One turn sends every row of this set to another row. A few are shown first. Where does it send the rows asked after them?
Q_198: [ -4.4  26.8 -13.8  43.4  17.7   8.4  -8.4  23.9 -17.2 -34.1 -11.0  -9.3
 -13.4   6.0  13.6 -31.5 -25.1   6.7 -20.2  -2.5  -1.9  30.5  -4.6  28.7
  20.1  13.1 -35.0  12.2]
Q_912: [ -6.4 -22.6  -9.7   3.7 -16.9 -24.6   9.8  39.1   7.8  16.7  -2.5 -39.4
 -35.2   1.6   5.5   9.4  -3.0   3.3 -35.1   3.7  -7.1  12.6   1.9  39.3
 -15.7  11.6 -19.7 -25.9]
Q_68: [ 12.9 -26.2  -4.4   1.6 -29.5 -16.5   9.7  28.4   9.4  -4.0  -6.6 -55.5
 -33.7 -11.0  14.4   9.6 -26.9   1.0 -19.6  -9.8 -17.7  16.2 -13.5  32.7
  -3.0   9.9  -6.4  -7.5]
Q_370: [ 26.2  -3.8 -27.5  -0.1  18.0 -13.4 -29.0 -38.4  41.1 -14.3   2.4   7.0
  18.8  -7.3   8.7   4.6 -36.5   7.8   2.3 -29.0  24.0   4.4  32.7   2.4
 -24.8  12.8   4.8   9.3]
Q_673: [ 25.1   6.0  11.9 -10.3 -13.8  27.8   6.3 -21.2 -12.7   7.7 -34.1  15.0
  10.6 -31.3 -26.8   4.0   8.8 -13.9  35.1  -1.0  -9.5   1.4 -14.3  10.2
   1.8  -0.2  19.5 -39.1]
Q_436: [ 14.4 -21.6  -0.6  -7.8  -7.7  14.0   5.3 -22.7   3.7  -4.0 -41.7  20.6
 -11.5  -3.9  -8.5  11.4  19.3  -9.4  16.5  38.5  -3.9  -3.5 -11.2  14.1
  -3.6   1.8  45.0 -34.0]
Q_794: [  5.1  19.9  13.4  52.4  13.1  -3.4  -8.1 -16.2   1.9 -10.2   2.8  28.6
   0.5  -4.1  -8.1 -33.9  -6.5   7.8  16.6 -33.6   8.3   2.7   8.3 -26.7
  21.7  -8.1 -34.8  -6.0]
Q_224: [  0.4  21.9 -20.8  58.8  -5.4  -3.2   6.1  25.7  -3.5 -10.8  -7.6 -22.7
 -27.0   0.0  -0.7 -24.7  11.8   9.1 -24.7  18.7   2.4  10.6  10.4  32.9
   1.5  11.5 -39.4  -3.4]
Q_39: [-11.5  22.5   2.1  63.9   4.6   7.0 -15.0 -18.2  -7.5  12.0   3.0  15.1
   3.5  17.6  19.2 -14.5  -3.7  22.5   8.1 -31.6  20.1   3.3   4.9 -17.7
   8.3   3.6 -23.5  -6.1]
Q_403: [ 36.1   3.9   6.6   2.1 -28.1  20.6  11.8 -28.4 -10.4  -7.9 -32.4  12.8
  14.6 -25.8 -18.9  -4.7  11.3  -8.8  21.6  10.0 -15.1   3.0  -6.2   6.1
  17.4 -18.2  36.6 -15.9]
Q_408: [  2.2 -13.1 -16.4 -29.4  -9.5 -27.4   3.1  34.7  41.6  18.7  24.6   7.0
  -3.8   6.6   9.3  13.7 -21.6 -24.2 -34.2 -10.7  11.1  -5.0  27.6   9.3
 -19.8  16.5  -6.4  -8.1]
Q_992: [ 13.4  17.6 -25.6  12.9   6.1 -22.8  -9.2  -9.3  49.0  -5.2   9.9  15.3
  23.9  -3.5  11.5  13.7 -25.5  -2.2  -4.4 -36.0  30.2  -6.8  48.2   1.0
 -14.6   8.7 -15.6 -18.8]
Q_40: [ 14.5 -20.9   9.1 -36.1  -3.1 -13.4  -0.9  45.9  30.7   3.2  17.3   4.7
   0.1  19.3  29.8 -15.2 -34.9 -21.1 -16.4 -10.3  -2.3  26.4  16.5  19.7
  -6.6  27.3  -6.8  -1.9]
Q_220: [ 20.7  18.7   5.6 -10.7   3.5  39.1  11.5  -1.1  -9.4  -8.2 -26.6  33.5
  -7.3 -16.9 -24.7 -13.1  11.4 -40.2  20.3  30.8  -6.8  -8.4  -5.7  19.6
   3.3  13.2  21.0 -12.3]
Q_4: [  4.6  10.9  -1.0  54.6  11.2  -1.5   3.4  13.2  -9.8 -40.3 -15.2 -13.4
 -45.8 -11.5 -13.0 -32.1 -10.8  -1.4  -6.8   7.4 -10.9   7.8  -8.7  18.3
  20.2   2.7 -34.7   1.8]
Q_70: [  9.7  39.2 -10.9  61.5  -3.2  -3.6  -7.5  -6.5   3.0   7.5  14.6   4.6
  13.9   1.5  -5.5 -21.8   5.5  18.6   0.4 -30.2  20.1   7.8  30.8   0.7
   3.6   2.4 -32.1 -10.8]
Q_210: [ 10.3 -41.9  14.5   1.6 -11.0 -25.7   7.7  32.5   8.3  -4.1  -7.2 -32.7
 -53.8 -10.2  -7.2 -12.3 -13.4  -1.0  -9.5  -0.5 -23.7  15.8 -17.7  22.9
   0.9   8.3 -13.1 -23.1]
Q_17: [ 17.6  10.5 -19.0  -7.9  -2.4  18.5   1.7 -32.6  -2.9 -24.1 -33.8  30.8
   7.9 -24.1 -19.4  16.0  -5.6 -19.9   3.6  16.4  -1.3 -10.9  -8.8   3.8
  13.4 -13.6  41.6  -6.3]
Q_169: [  7.4   1.1 -15.5  -2.4  30.9 -13.1 -27.2  -1.0  44.2 -21.3   5.8  23.4
  12.3  20.1  25.4   4.1 -43.1   3.8   1.5 -30.6  29.9  16.9  24.9  10.1
 -12.8  31.7  -1.6 -21.7]
Q_312: [  2.3 -25.0  -1.6 -44.0  -0.5 -10.7  -0.1   8.4  19.8  13.2  12.7   8.9
  -1.1   6.6  26.2  -1.0 -35.5 -27.3 -32.2  -7.5  -5.0   3.0  24.7  10.4
 -25.5   7.4  -3.1  30.8]
Q_483: [ 17.2  17.3 -14.3 -16.9   8.8  27.8   4.3 -18.1   2.4 -26.5 -41.2  29.1
   2.8 -33.3 -24.2  13.1  -5.6 -36.9  19.0  22.7  -1.2 -14.3 -10.0  17.9
   0.2   8.9  20.4 -18.7]
Q_146: [  0.0  -6.2   8.7 -22.8 -10.9  20.0  12.9 -19.8  -9.9   8.6 -30.9  43.6
   6.8  -4.1  -2.2  11.9   9.0 -25.5   3.2  20.8 -10.6 -10.5  -7.0  -1.9
   4.5 -14.9  36.3 -13.9]
Q_346: [  9.8  -4.1  -2.9 -12.6   3.4  23.6   3.8 -20.7  -1.1  -8.4 -51.1  14.6
  -4.9 -25.7 -17.7  16.9   9.0 -16.6  27.7  22.7  -4.7  -5.2 -17.8  22.2
  -8.3  11.8  20.4 -46.2]
Q_534: [ 12.1 -32.4  18.2 -34.7   7.5 -24.2   6.2  29.3  45.5  -4.2  16.9  19.7
 -30.0   5.8   6.8  -5.0 -32.0 -35.5 -10.6  -9.1  -4.7  -6.5  17.6   1.8
 -10.4  17.0  -2.3  -8.0]
Q_484: [ -1.7 -52.4 -11.1  -6.2 -12.6 -16.7  -8.1   8.9   0.9  17.9 -17.0 -38.1
 -25.8   0.1  17.6  -6.5  -2.4  16.2 -23.4  13.0 -13.6  23.8 -17.3  22.5
 -26.2  10.3 -15.2   0.1]
Q_669: [  0.7  17.0  -3.8  37.2   6.7  -1.9 -23.9  -3.1   4.0   1.2   2.7  20.5
  31.5  13.8  23.2 -30.0 -12.9  21.6   9.2 -35.4  18.6  31.8   6.5 -15.5
  13.7  10.4 -33.6 -10.0]
Q_327: [ 23.1  12.5   3.6  44.7  -4.8   8.8 -13.0 -30.2  -2.2   9.6   3.0   5.2
  25.7   2.7  13.9 -43.9   2.0  20.7  13.2 -22.0   5.6  19.0  28.5  -5.7
  -5.5  -3.3 -26.2  18.2]
Q_833: [  6.3   6.5  13.9 -27.6  -8.4  29.9   9.4  -5.1 -17.0  18.7 -22.8  36.2
   8.1 -19.1 -23.1   0.1   8.9 -32.8  17.0  11.5  -9.2  -5.0 -17.0   1.5
   2.3   1.7  16.9 -20.6]
Q_886: [ 30.5   9.3  11.6   1.0 -10.6  32.5  14.0 -12.8  -8.7 -13.1 -26.4  21.8
 -13.5  -6.4 -18.5 -10.4  13.5 -23.1  11.5  36.0 -11.1  -1.7   4.6  28.3
   6.7   0.0  47.3  -8.9]
Q_981: [ 26.5 -19.6   8.4 -26.9 -14.8 -12.1   0.4  31.5  44.4  16.2  33.9  -0.6
 -12.5  11.7  16.3  -4.1 -30.8 -26.6 -10.7 -14.4   6.5   1.1  22.2   8.3
 -13.9  28.7  17.6   5.0]
Q_476: [ -9.2  19.0 -25.3  52.5  -6.4   5.7  -0.6  21.4 -13.0 -23.3 -11.1 -20.2
 -29.5  -5.9  12.1 -20.7  -8.6   0.1 -26.8  12.3  -1.9   5.3 -19.4  11.0
  18.6   9.2 -32.0  24.0]
Q_454: [ 13.1   3.0  -8.2  21.3  12.7  -7.8 -15.5 -15.0  58.3 -14.3   1.2  22.2
   9.4  15.4  33.8   6.9 -26.2  -1.5  16.1 -17.9  34.5  -9.5  37.9  -5.7
 -16.6  27.7  -1.1 -14.0]
Q_655: [  2.6   8.4 -12.1  47.0  18.5  14.9  -8.1  -5.3 -16.0 -19.1 -14.1 -20.3
 -33.1   8.8   9.2 -33.8  -1.0  11.1 -19.1  24.2  -3.0  15.2   9.1  40.7
 -11.5  14.3 -18.2  27.7]
Q_190: [ 10.7 -26.4 -11.0   2.0 -10.8 -17.0 -11.3  38.3   3.0 -10.3  -5.4 -42.3
 -22.6  -1.6  10.0 -12.1 -23.3  15.1 -17.4  -5.9  -9.4  44.5 -23.4  35.2
   1.3  22.2 -14.4 -18.0]
Q_765: [ 10.1  -8.3   1.6   7.1  27.6 -24.4 -16.5 -20.7  51.5 -20.2   0.3  33.4
  -3.3  -1.2   4.9   7.9 -34.4  -4.0  16.4 -35.5  22.6  -9.4  27.0 -17.5
  -7.6  10.3  -7.7 -26.7]

Q_981 moves to Q_39
Q_312 moves to Q_327
Q_70 moves to Q_912
And these:
Q_169 moves to Q_198
Q_483 moves to Q_220
Q_146 moves to Q_403
Q_765 moves to Q_4

